In the rows, 100 means zero.
Rotation paths and how fast each direction turns (deg/step)
Each turn is a multiple of 5 degrees from 10 to 175, or 0.
Each row of a path follows its step; steps can be skipped.
Rotation 1:
step 1: 68, 86, 72, 107, 112, 99, 102, 112, 76, 74, 93, 109, 75, 107, 73, 107, 84, 81, 98, 92, 123, 76, 112, 107, 92, 97, 96, 112, 95, 95, 96, 115, 86, 97, 91, 80, 91, 84, 113, 111, 99, 94, 83
step 2: 74, 90, 109, 107, 70, 78, 102, 116, 87, 107, 76, 120, 96, 103, 97, 108, 106, 106, 96, 100, 105, 108, 114, 88, 94, 107, 78, 120, 83, 89, 122, 98, 121, 81, 83, 103, 98, 95, 130, 89, 77, 114, 91
step 3: 90, 127, 100, 121, 98, 83, 95, 111, 96, 106, 105, 79, 83, 102, 69, 89, 105, 111, 121, 80, 116, 84, 117, 99, 78, 84, 101, 98, 118, 90, 95, 115, 120, 105, 99, 96, 111, 99, 134, 116, 85, 114, 106
step 8: 100, 90, 93, 123, 84, 92, 95, 116, 67, 90, 99, 103, 88, 111, 81, 64, 84, 105, 84, 93, 114, 80, 103, 82, 110, 99, 86, 101, 115, 77, 87, 116, 93, 98, 89, 107, 82, 79, 119, 114, 84, 107, 118
step 11: 96, 99, 93, 114, 91, 80, 112, 134, 74, 97, 82, 127, 103, 112, 85, 86, 111, 99, 90, 109, 111, 117, 115, 88, 87, 98, 88, 97, 90, 93, 111, 115, 125, 89, 105, 87, 101, 101, 135, 93, 75, 104, 81
step 13: 84, 93, 104, 107, 117, 112, 90, 109, 79, 95, 105, 110, 95, 123, 70, 94, 102, 99, 101, 78, 83, 105, 124, 90, 80, 105, 87, 145, 107, 98, 90, 94, 106, 97, 98, 106, 83, 80, 110, 113, 74, 104, 109
step 15: 84, 98, 103, 102, 72, 83, 101, 130, 72, 88, 105, 119, 112, 122, 77, 82, 120, 102, 109, 90, 114, 86, 112, 110, 99, 99, 96, 102, 84, 83, 119, 113, 107, 87, 98, 86, 100, 82, 131, 111, 111, 99, 89
step 20: 101, 96, 79, 118, 99, 83, 102, 122, 97, 93, 100, 113, 80, 104, 86, 85, 104, 98, 108, 98, 113, 108, 117, 84, 75, 87, 95, 115, 89, 106, 101, 116, 110, 77, 99, 85, 80, 87, 116, 106, 56, 116, 77
step 26: 69, 109, 103, 113, 123, 101, 96, 125, 72, 109, 104, 109, 98, 87, 71, 89, 90, 96, 119, 92, 97, 82, 102, 99, 86, 102, 82, 108, 111, 90, 86, 124, 102, 117, 84, 112, 110, 81, 124, 112, 87, 111, 113
step 28: 69, 84, 99, 109, 85, 74, 118, 95, 87, 100, 92, 106, 69, 123, 62, 107, 112, 101, 95, 92, 118, 101, 101, 108, 95, 115, 94, 97, 103, 102, 97, 109, 113, 86, 116, 86, 124, 82, 124, 112, 100, 113, 103
Speeds:
101, 95, 103, 101, 101, 104, 97, 101, 107, 98, 107, 101, 98, 102, 93, 102, 105, 93, 105, 103, 99, 93, 100, 106, 97, 103, 108, 101, 98, 92, 106, 97, 100, 109, 94, 97, 93, 104, 103, 95, 102, 96, 99 => 125
92, 98, 96, 95, 110, 107, 92, 101, 94, 104, 101, 100, 104, 92, 98, 99, 96, 98, 92, 102, 99, 98, 101, 107, 100, 97, 103, 102, 103, 99, 102, 91, 93, 94, 100, 105, 101, 97, 103, 97, 98, 101, 102 => 85
94, 98, 99, 102, 103, 96, 109, 103, 97, 103, 104, 96, 101, 97, 96, 104, 99, 99, 103, 96, 103, 92, 99, 95, 103, 104, 101, 96, 102, 96, 97, 103, 92, 95, 101, 94, 98, 98, 99, 104, 109, 98, 112 => 160
92, 96, 105, 96, 94, 103, 98, 100, 100, 101, 100, 104, 101, 102, 99, 91, 97, 99, 106, 104, 101, 102, 101, 98, 105, 99, 108, 97, 106, 101, 97, 110, 96, 103, 100, 104, 100, 94, 93, 90, 103, 105, 98 => 40
98, 93, 107, 106, 95, 102, 106, 100, 96, 104, 97, 106, 106, 103, 104, 96, 106, 101, 98, 101, 94, 106, 99, 106, 101, 98, 95, 109, 103, 99, 103, 97, 102, 103, 104, 101, 97, 99, 105, 100, 109, 98, 108 => 170
92, 100, 97, 104, 95, 93, 104, 102, 106, 102, 103, 100, 104, 99, 98, 104, 101, 103, 97, 106, 99, 103, 101, 100, 101, 93, 100, 100, 93, 104, 111, 102, 90, 97, 103, 94, 100, 99, 104, 99, 101, 99, 89 => 80
105, 100, 100, 99, 107, 98, 102, 110, 92, 96, 96, 106, 104, 100, 103, 96, 94, 105, 100, 98, 100, 95, 94, 102, 105, 101, 98, 93, 98, 95, 101, 100, 96, 111, 103, 101, 102, 101, 102, 103, 104, 98, 91 => 100
Rotation 2:
step 2: 96, 103, 107, 89, 109, 91, 87, 108, 99, 94, 86, 98, 95, 131, 117, 117, 89, 99, 100, 113, 89, 95, 82, 55, 116, 103, 109, 82, 121, 78, 105, 84, 99, 89, 114, 101, 116, 128, 92, 85, 121, 98, 93
step 10: 103, 96, 88, 101, 111, 92, 97, 91, 98, 87, 90, 132, 98, 114, 126, 80, 102, 111, 91, 101, 98, 95, 116, 82, 100, 107, 62, 78, 131, 104, 91, 97, 104, 81, 79, 95, 126, 90, 91, 118, 101, 77, 99
step 13: 86, 105, 119, 109, 71, 86, 105, 126, 90, 84, 92, 108, 120, 113, 127, 138, 91, 92, 92, 87, 84, 96, 99, 78, 95, 79, 80, 106, 109, 111, 125, 96, 86, 93, 92, 106, 107, 109, 92, 96, 106, 97, 90
step 14: 118, 101, 102, 101, 112, 94, 86, 82, 105, 118, 112, 99, 111, 115, 117, 82, 83, 103, 113, 89, 110, 95, 94, 93, 96, 77, 118, 103, 100, 77, 74, 128, 64, 98, 109, 112, 111, 109, 107, 98, 80, 81, 120
step 15: 120, 117, 74, 101, 84, 103, 126, 113, 110, 109, 82, 127, 111, 110, 105, 120, 93, 107, 72, 80, 93, 119, 103, 95, 112, 118, 66, 104, 103, 88, 106, 109, 96, 109, 95, 89, 107, 84, 79, 100, 84, 103, 92
step 19: 95, 125, 119, 99, 53, 101, 83, 102, 82, 102, 84, 109, 100, 111, 132, 97, 105, 113, 120, 105, 93, 89, 100, 96, 83, 107, 103, 101, 129, 86, 84, 107, 74, 99, 108, 100, 115, 100, 106, 100, 94, 86, 85
step 21: 103, 88, 120, 122, 69, 102, 112, 86, 110, 92, 77, 114, 114, 108, 95, 76, 123, 108, 82, 91, 88, 94, 113, 71, 92, 113, 74, 99, 108, 109, 94, 123, 95, 91, 114, 101, 89, 90, 84, 104, 84, 90, 82
step 23: 109, 88, 98, 91, 97, 118, 98, 88, 92, 84, 91, 105, 111, 116, 98, 106, 80, 83, 75, 88, 102, 116, 114, 53, 109, 109, 100, 110, 101, 88, 86, 112, 72, 109, 131, 112, 93, 103, 115, 95, 107, 118, 100
step 25: 99, 119, 100, 102, 99, 97, 106, 104, 106, 105, 101, 95, 76, 134, 123, 94, 80, 128, 101, 88, 97, 103, 109, 73, 96, 93, 102, 74, 95, 62, 79, 84, 81, 97, 120, 115, 99, 107, 88, 110, 106, 100, 100
step 29: 123, 93, 95, 114, 90, 120, 110, 108, 90, 102, 82, 125, 107, 94, 84, 78, 98, 91, 93, 86, 82, 96, 95, 89, 84, 97, 121, 98, 123, 98, 113, 104, 94, 115, 122, 134, 113, 133, 109, 95, 86, 112, 109
Speeds:
100, 104, 103, 107, 101, 102, 109, 101, 105, 110, 103, 107, 99, 100, 99, 94, 102, 107, 98, 99, 102, 98, 98, 95, 97, 104, 101, 93, 95, 99, 98, 103, 102, 97, 93, 90, 102, 94, 99, 105, 105, 104, 103 => 70
100, 100, 93, 99, 106, 98, 96, 102, 104, 105, 102, 99, 102, 105, 105, 100, 104, 93, 93, 104, 100, 91, 99, 102, 103, 98, 98, 97, 101, 100, 113, 103, 98, 99, 94, 95, 102, 99, 107, 94, 100, 90, 101 => 10
97, 90, 101, 96, 104, 99, 103, 98, 101, 108, 92, 106, 101, 99, 107, 101, 95, 100, 96, 103, 99, 95, 98, 104, 102, 101, 107, 104, 93, 99, 94, 93, 95, 98, 108, 96, 102, 101, 104, 96, 97, 105, 106 => 125
102, 97, 99, 99, 110, 101, 92, 103, 106, 98, 97, 97, 106, 96, 97, 95, 95, 106, 101, 101, 100, 98, 96, 97, 99, 99, 98, 101, 101, 102, 91, 102, 109, 102, 100, 102, 112, 102, 98, 96, 106, 93, 104 => 175
101, 94, 96, 101, 104, 94, 95, 100, 102, 100, 100, 100, 99, 102, 94, 95, 102, 94, 93, 96, 100, 102, 108, 106, 96, 107, 94, 101, 102, 101, 91, 97, 102, 95, 96, 92, 94, 103, 94, 99, 93, 100, 98 => 65
105, 96, 100, 102, 101, 97, 99, 102, 97, 103, 106, 98, 101, 97, 98, 105, 96, 97, 107, 100, 90, 109, 94, 103, 96, 98, 100, 106, 96, 102, 105, 98, 102, 93, 100, 94, 100, 93, 100, 106, 98, 94, 108 => 170
Rotation 3:
step 2: 102, 105, 76, 98, 92, 127, 121, 97, 68, 103, 96, 117, 96, 96, 94, 86, 100, 80, 109, 96, 105, 99, 92, 130, 96, 76, 100, 108, 105, 102, 111, 74, 98, 126, 106, 119, 88, 84, 97, 95, 95, 117, 116
step 3: 115, 95, 93, 87, 113, 120, 128, 91, 114, 98, 92, 119, 94, 84, 98, 103, 123, 93, 95, 109, 70, 104, 82, 113, 116, 110, 107, 90, 104, 98, 93, 99, 102, 72, 83, 100, 105, 67, 119, 94, 112, 95, 90
step 6: 102, 100, 101, 74, 82, 104, 111, 114, 116, 138, 85, 92, 92, 91, 85, 106, 79, 124, 91, 118, 96, 84, 106, 96, 89, 110, 101, 85, 88, 101, 127, 97, 115, 96, 98, 104, 92, 100, 102, 115, 127, 87, 86
step 11: 135, 97, 89, 112, 108, 79, 112, 106, 76, 109, 105, 90, 103, 96, 86, 83, 106, 111, 87, 90, 73, 90, 100, 98, 108, 89, 100, 76, 95, 79, 104, 127, 94, 87, 84, 83, 84, 83, 98, 118, 101, 108, 96
step 13: 92, 96, 119, 96, 99, 107, 93, 78, 117, 116, 98, 109, 88, 76, 96, 107, 71, 96, 89, 114, 72, 86, 104, 99, 76, 90, 104, 72, 101, 99, 136, 84, 106, 114, 107, 93, 116, 115, 102, 106, 102, 94, 110
step 16: 82, 113, 109, 70, 101, 103, 92, 104, 87, 113, 110, 92, 79, 104, 127, 107, 106, 73, 92, 92, 88, 96, 97, 101, 109, 105, 98, 86, 85, 77, 113, 126, 106, 71, 96, 89, 108, 111, 82, 88, 83, 106, 117
step 18: 131, 109, 78, 111, 103, 98, 112, 93, 85, 108, 126, 89, 110, 80, 81, 112, 112, 101, 90, 97, 91, 98, 103, 113, 98, 102, 99, 74, 71, 77, 103, 75, 96, 104, 115, 97, 74, 98, 90, 114, 105, 86, 92
step 22: 75, 94, 117, 65, 121, 82, 106, 106, 114, 112, 79, 89, 94, 108, 104, 111, 134, 104, 99, 99, 104, 88, 88, 107, 107, 114, 100, 86, 103, 105, 94, 98, 124, 111, 99, 93, 90, 83, 109, 117, 93, 122, 89
step 25: 98, 118, 98, 108, 99, 105, 112, 93, 85, 119, 89, 94, 95, 100, 74, 128, 103, 84, 98, 86, 109, 81, 111, 129, 93, 112, 101, 105, 92, 89, 118, 64, 112, 123, 107, 98, 86, 95, 96, 92, 85, 81, 96
step 28: 86, 86, 81, 94, 104, 113, 99, 92, 90, 90, 82, 112, 88, 94, 121, 109, 93, 72, 101, 92, 87, 90, 76, 108, 76, 110, 114, 96, 113, 121, 97, 99, 115, 81, 114, 76, 72, 91, 87, 111, 90, 99, 103
Speeds:
108, 95, 102, 101, 115, 92, 108, 102, 100, 100, 100, 103, 101, 103, 96, 103, 106, 104, 96, 106, 99, 101, 105, 100, 109, 104, 97, 97, 97, 101, 93, 101, 98, 100, 99, 105, 99, 100, 96, 100, 98, 103, 96 => 95
99, 101, 98, 86, 99, 102, 98, 100, 99, 99, 101, 109, 95, 103, 106, 93, 103, 105, 97, 100, 98, 105, 92, 103, 104, 95, 106, 100, 102, 98, 89, 98, 103, 104, 103, 98, 102, 96, 94, 98, 94, 102, 101 => 55
98, 102, 88, 101, 97, 99, 102, 96, 99, 102, 95, 98, 93, 105, 98, 100, 105, 100, 101, 98, 103, 108, 105, 99, 103, 105, 103, 97, 94, 101, 105, 107, 100, 103, 108, 101, 112, 101, 103, 103, 96, 98, 100 => 45
102, 109, 105, 102, 94, 101, 100, 99, 97, 103, 101, 96, 103, 95, 98, 101, 101, 95, 100, 96, 108, 101, 99, 107, 113, 104, 101, 107, 93, 94, 98, 100, 101, 97, 100, 104, 101, 100, 91, 93, 101, 101, 105 => 45
103, 93, 100, 99, 102, 110, 103, 102, 96, 103, 97, 110, 100, 99, 104, 105, 94, 100, 105, 105, 106, 99, 106, 96, 102, 101, 99, 104, 100, 100, 105, 96, 104, 99, 102, 94, 103, 104, 92, 106, 97, 101, 108 => 95
102, 96, 98, 103, 99, 101, 108, 105, 92, 97, 98, 95, 106, 98, 101, 101, 103, 97, 91, 96, 109, 98, 96, 105, 97, 97, 107, 99, 105, 99, 95, 103, 104, 105, 104, 100, 96, 108, 101, 107, 99, 97, 97 => 110
102, 97, 104, 107, 95, 105, 101, 100, 106, 103, 100, 111, 97, 103, 96, 95, 104, 99, 93, 104, 102, 95, 103, 108, 97, 98, 102, 102, 102, 99, 103, 94, 92, 105, 102, 107, 103, 104, 105, 95, 96, 96, 102 => 60
Rotation 4:
step 1: 111, 101, 99, 129, 75, 116, 88, 93, 118, 97, 111, 86, 93, 134, 98, 114, 120, 113, 88, 91, 120, 110, 107, 106, 89, 85, 87, 116, 104, 79, 100, 99, 108, 77, 115, 91, 105, 103, 104, 107, 66, 85, 103
step 3: 89, 108, 76, 107, 102, 118, 88, 120, 92, 102, 98, 115, 121, 113, 98, 137, 106, 78, 100, 106, 108, 93, 109, 76, 112, 94, 93, 103, 86, 118, 106, 88, 90, 96, 89, 99, 117, 97, 62, 100, 81, 94, 123
step 11: 121, 115, 81, 81, 77, 96, 99, 102, 90, 86, 107, 115, 78, 90, 99, 104, 84, 92, 83, 102, 111, 84, 106, 75, 103, 112, 116, 100, 55, 119, 96, 88, 107, 95, 119, 99, 104, 109, 98, 124, 96, 95, 80
step 12: 105, 97, 109, 94, 112, 115, 109, 83, 103, 96, 73, 98, 101, 107, 86, 84, 138, 118, 116, 98, 117, 62, 98, 114, 92, 79, 92, 89, 99, 119, 131, 96, 111, 90, 106, 92, 102, 91, 98, 82, 93, 93, 86
step 16: 84, 91, 61, 96, 96, 85, 103, 96, 105, 93, 117, 105, 96, 84, 95, 75, 119, 117, 92, 104, 113, 101, 120, 81, 117, 91, 63, 93, 104, 103, 101, 87, 113, 112, 110, 97, 93, 75, 85, 96, 81, 114, 104
step 19: 110, 100, 136, 110, 87, 98, 77, 76, 74, 88, 115, 90, 115, 104, 99, 117, 96, 110, 82, 116, 125, 82, 97, 95, 87, 102, 97, 108, 97, 120, 112, 110, 102, 113, 114, 103, 123, 86, 84, 102, 73, 118, 96
step 20: 108, 87, 93, 86, 96, 82, 123, 57, 110, 114, 103, 96, 83, 112, 84, 125, 101, 103, 120, 88, 121, 109, 93, 118, 128, 92, 86, 83, 102, 92, 105, 88, 110, 98, 103, 107, 74, 119, 103, 100, 93, 94, 104
step 22: 133, 89, 95, 87, 87, 92, 117, 93, 78, 103, 91, 98, 114, 110, 91, 105, 82, 112, 105, 109, 94, 119, 107, 76, 126, 98, 115, 123, 109, 121, 87, 84, 94, 87, 107, 85, 101, 97, 84, 67, 103, 84, 106
step 24: 103, 116, 95, 87, 94, 84, 100, 112, 98, 74, 95, 94, 81, 125, 65, 101, 132, 120, 85, 108, 113, 107, 92, 98, 100, 83, 106, 84, 106, 123, 110, 92, 113, 82, 101, 81, 107, 110, 118, 85, 101, 115, 93
step 25: 96, 80, 110, 104, 125, 97, 109, 95, 86, 100, 96, 111, 102, 99, 111, 88, 107, 90, 109, 107, 138, 106, 98, 127, 119, 97, 94, 119, 82, 109, 87, 83, 99, 108, 92, 95, 126, 97, 92, 119, 134, 83, 78
Speeds:
98, 101, 97, 104, 97, 95, 89, 101, 96, 104, 101, 99, 100, 99, 104, 106, 98, 100, 94, 103, 106, 93, 96, 97, 96, 93, 106, 105, 96, 97, 96, 103, 96, 100, 98, 106, 104, 100, 104, 109, 105, 93, 101 => 175
107, 101, 90, 103, 102, 96, 100, 99, 97, 105, 94, 101, 97, 105, 96, 92, 100, 104, 102, 100, 101, 102, 98, 105, 93, 103, 98, 95, 99, 98, 104, 94, 96, 103, 91, 109, 105, 99, 92, 101, 99, 98, 98 => 85
98, 94, 99, 108, 96, 99, 101, 92, 101, 104, 101, 95, 111, 94, 104, 95, 98, 97, 102, 99, 108, 103, 104, 98, 101, 96, 103, 97, 104, 104, 94, 98, 97, 102, 98, 93, 107, 96, 94, 98, 96, 102, 102 => 115
102, 98, 105, 94, 98, 101, 91, 97, 108, 98, 96, 95, 93, 104, 102, 98, 108, 101, 101, 100, 101, 100, 107, 103, 95, 98, 104, 102, 99, 103, 100, 97, 94, 102, 104, 97, 106, 103, 101, 102, 102, 106, 87 => 60
97, 96, 90, 101, 99, 102, 100, 97, 107, 98, 101, 97, 108, 103, 95, 100, 101, 102, 93, 95, 97, 96, 107, 109, 99, 105, 103, 104, 93, 99, 102, 106, 103, 98, 106, 103, 103, 96, 99, 100, 107, 102, 106 => 25
99, 103, 98, 104, 103, 103, 104, 99, 97, 98, 103, 101, 100, 107, 101, 98, 102, 92, 99, 86, 89, 95, 99, 96, 96, 93, 99, 103, 100, 96, 97, 94, 100, 106, 100, 97, 108, 105, 103, 102, 97, 98, 102 => 10
110, 104, 103, 99, 101, 110, 101, 93, 102, 103, 96, 103, 104, 100, 105, 103, 98, 101, 101, 98, 102, 104, 101, 104, 101, 88, 95, 100, 93, 93, 95, 103, 107, 97, 98, 103, 99, 98, 98, 95, 105, 97, 95 => 135
